Small tables with named rows and columns. After each table, cells are looked up by row and column.

turofiz
fields: voz, pom, pizusid, logok, bomaz
zof: [487, 458, 424, 687, 518]
tuvosi: [484, 452, 447, 617, 542]
sapo: [736, 391, 493, 166, 720]
fep: [275, 507, 579, 480, 384]
nes: [563, 764, 427, 451, 257]
vog: [465, 539, 575, 402, 403]
fut: [536, 361, 339, 342, 811]
dup: [600, 335, 466, 735, 571]

sapo, logok -> 166
vog, logok -> 402
sapo, pom -> 391
sapo, voz -> 736
fep, logok -> 480
fut, voz -> 536
fut, bomaz -> 811
vog, voz -> 465
nes, pizusid -> 427
dup, logok -> 735
zof, logok -> 687
fut, logok -> 342
zof, pizusid -> 424
Row with the largest pizusid: fep

toma =
,dib,pirad,dubo,paf,sugu,lenug,meb,rut,fel
lubudov,2.929,1.399,1.051,1.136,0.919,2.417,1.925,3.691,0.952
vagu,3.164,1.174,0.888,1.013,1.693,3.141,1.367,1.916,1.429
toluzor,1.843,1.292,2.494,1.373,1.586,1.157,1.266,2.956,0.980
daba,1.921,2.012,1.560,1.761,3.225,2.073,1.026,2.206,3.334
tufi,6.287,1.895,1.539,2.082,1.335,1.052,1.160,1.943,1.167
dor,1.217,1.819,1.661,3.611,1.157,1.265,0.980,0.954,1.817
dem,3.229,4.860,1.208,1.092,2.994,0.961,1.090,1.143,2.569
nit,1.646,1.585,1.777,1.278,1.247,1.181,1.105,1.505,1.521
mimok,1.363,1.059,1.101,2.772,4.775,3.703,1.286,0.866,1.591
bep,1.011,1.220,1.248,1.038,1.549,0.925,2.370,4.064,1.278
kizisof,1.910,1.551,1.028,3.759,0.943,1.295,1.345,1.371,3.844
lan,2.198,4.081,3.353,3.191,1.089,1.875,1.412,1.543,4.514
bul,2.441,1.381,2.108,1.121,1.132,1.950,1.238,1.829,3.532
tik,1.807,1.125,1.210,1.410,1.778,4.643,1.739,9.241,2.152

What is the sugu of mimok in toma? 4.775
What is the lenug of kizisof in toma? 1.295
What is the paf of daba in toma? 1.761
What is the meb of bep in toma? 2.370
What is the pirad of tik in toma? 1.125
What is the dib of kizisof in toma? 1.910
What is the fel of kizisof in toma? 3.844
What is the sugu of kizisof in toma? 0.943
What is the paf of toluzor in toma? 1.373
What is the rut of lubudov in toma? 3.691
What is the pirad of bep in toma? 1.220

liki:
fields: puzorer, pev, rize, fak, lidum, lut, zuv
tapob: [57674, 56319, 44297, 49136, 53365, 33044, 40246]
bugemol: [71829, 15450, 83756, 69176, 40899, 63661, 32581]
neno: [76254, 39816, 37498, 44031, 39774, 55218, 31920]
bedi: [55378, 84833, 56266, 55574, 61157, 46476, 58741]
neref: [58776, 48802, 58452, 56350, 53428, 76261, 62189]
vov: [29184, 40871, 48950, 38928, 48621, 69524, 43121]
zunagaf: [40158, 62101, 49077, 48261, 62274, 34285, 55394]
rega: [61853, 51114, 30524, 82141, 46512, 31833, 30151]
naneru: [40386, 78678, 95907, 60042, 59865, 46698, 62598]
digumo: [52090, 57052, 57283, 62078, 59860, 95453, 76150]
lopuda: [52765, 57163, 34301, 41078, 67092, 19819, 63063]
noz: [78441, 71245, 68416, 74829, 75681, 44517, 85576]
bik: [35320, 43651, 42050, 35870, 52638, 55420, 51834]

zuv of bugemol = 32581
puzorer of bik = 35320
zuv of tapob = 40246
rize of zunagaf = 49077
rize of naneru = 95907
puzorer of zunagaf = 40158
pev of digumo = 57052
puzorer of tapob = 57674
rize of noz = 68416
fak of rega = 82141
lut of tapob = 33044
lut of vov = 69524
pev of neref = 48802
pev of noz = 71245
lut of bedi = 46476
zuv of digumo = 76150
rize of rega = 30524

gedez
|  | gol | fakuz | kori |
|---|---|---|---|
| miz | 14.54 | -17.21 | -74.14 |
| pav | 2.86 | 3.31 | -2.10 |
| rulu | 30.93 | 31.06 | 19.93 |
| sulizi | 36.58 | 4.42 | -15.81 |
| mipez | 63.31 | 68.74 | 70.58 |
| vedori | -5.55 | -20.98 | -58.68 |

sulizi, fakuz -> 4.42
rulu, gol -> 30.93
vedori, gol -> -5.55
mipez, gol -> 63.31
pav, gol -> 2.86
pav, kori -> -2.10
rulu, fakuz -> 31.06
miz, gol -> 14.54
vedori, fakuz -> -20.98
miz, fakuz -> -17.21
rulu, kori -> 19.93
pav, fakuz -> 3.31
miz, kori -> -74.14
mipez, fakuz -> 68.74
vedori, kori -> -58.68
sulizi, gol -> 36.58
sulizi, kori -> -15.81
mipez, kori -> 70.58
Row with the largest fakuz: mipez

moraf:
	kis	voko	bofo	sinez	zok	kod	mol	tebid	dired
tek	0.39	0.61	0.59	0.25	0.56	0.29	0.63	0.41	0.58
tuz	0.22	0.39	0.33	0.69	0.63	0.35	0.83	0.96	0.68
vuf	0.19	0.39	0.36	0.62	0.61	0.40	0.84	0.93	0.73
padabed	0.30	0.72	0.32	0.33	0.39	0.56	0.60	0.40	0.36
fezar	0.54	0.58	0.59	0.47	0.46	0.53	0.53	0.46	0.54
mifoz	0.31	0.53	0.49	0.33	0.58	0.25	0.58	0.42	0.54

What is the tebid of padabed in moraf?
0.40
What is the zok of fezar in moraf?
0.46
What is the bofo of vuf in moraf?
0.36
What is the dired of padabed in moraf?
0.36
What is the bofo of tek in moraf?
0.59
What is the voko of tuz in moraf?
0.39
What is the dired of tek in moraf?
0.58
What is the mol of fezar in moraf?
0.53
What is the voko of padabed in moraf?
0.72
What is the dired of mifoz in moraf?
0.54
What is the sinez of tek in moraf?
0.25
What is the kod of fezar in moraf?
0.53
What is the dired of vuf in moraf?
0.73

nir =
,bef,viti
tasibeg,0.728,0.387
fuge,0.705,0.396
tur,0.686,0.177
puzipo,0.417,0.862
vefef,0.427,0.883
zep,0.718,0.174
tusul,0.437,0.801
sidezon,0.741,0.416
mopapo,0.741,0.214
tovunuv,0.407,0.883

viti of puzipo is 0.862
bef of tovunuv is 0.407
viti of vefef is 0.883
viti of tur is 0.177
bef of puzipo is 0.417
bef of tasibeg is 0.728
bef of vefef is 0.427
bef of tur is 0.686
bef of fuge is 0.705

tubitog:
,gulaku,zat,pem,ren,furik,bavufik,felif,nuv,teda,gipare
sek,1743,1955,4142,5126,4614,-704,6284,2818,2539,2345
deg,4782,1482,-1284,3330,-1536,4211,3712,2302,1075,2003
renepap,3562,1996,-385,-1920,-181,2829,1573,2047,-442,-1548
gipu,4374,1049,-1743,-327,-2840,5737,-2560,-327,1115,1450
nuvo,1750,2787,3339,3173,4465,-308,5734,1331,1573,2306
fupuvif,15,2068,3894,1437,2015,1994,-1148,-134,3071,1802
rur,5034,446,-945,4625,-2148,5492,2661,2023,2416,3015
kibama,2935,1000,-1393,135,-939,1998,3217,5450,-422,-829
nugor,-325,1844,1581,-5150,1828,219,-2900,2101,-346,-2409

What is the gulaku of nugor in tubitog? -325
What is the bavufik of sek in tubitog? -704
What is the gipare of deg in tubitog? 2003
What is the zat of kibama in tubitog? 1000
What is the gulaku of renepap in tubitog? 3562
What is the furik of fupuvif in tubitog? 2015
What is the felif of gipu in tubitog? -2560
What is the ren of rur in tubitog? 4625
What is the bavufik of kibama in tubitog? 1998
What is the gipare of fupuvif in tubitog? 1802
What is the felif of deg in tubitog? 3712
What is the gulaku of nuvo in tubitog? 1750
What is the gipare of nugor in tubitog? -2409
Row with the largest nuv: kibama

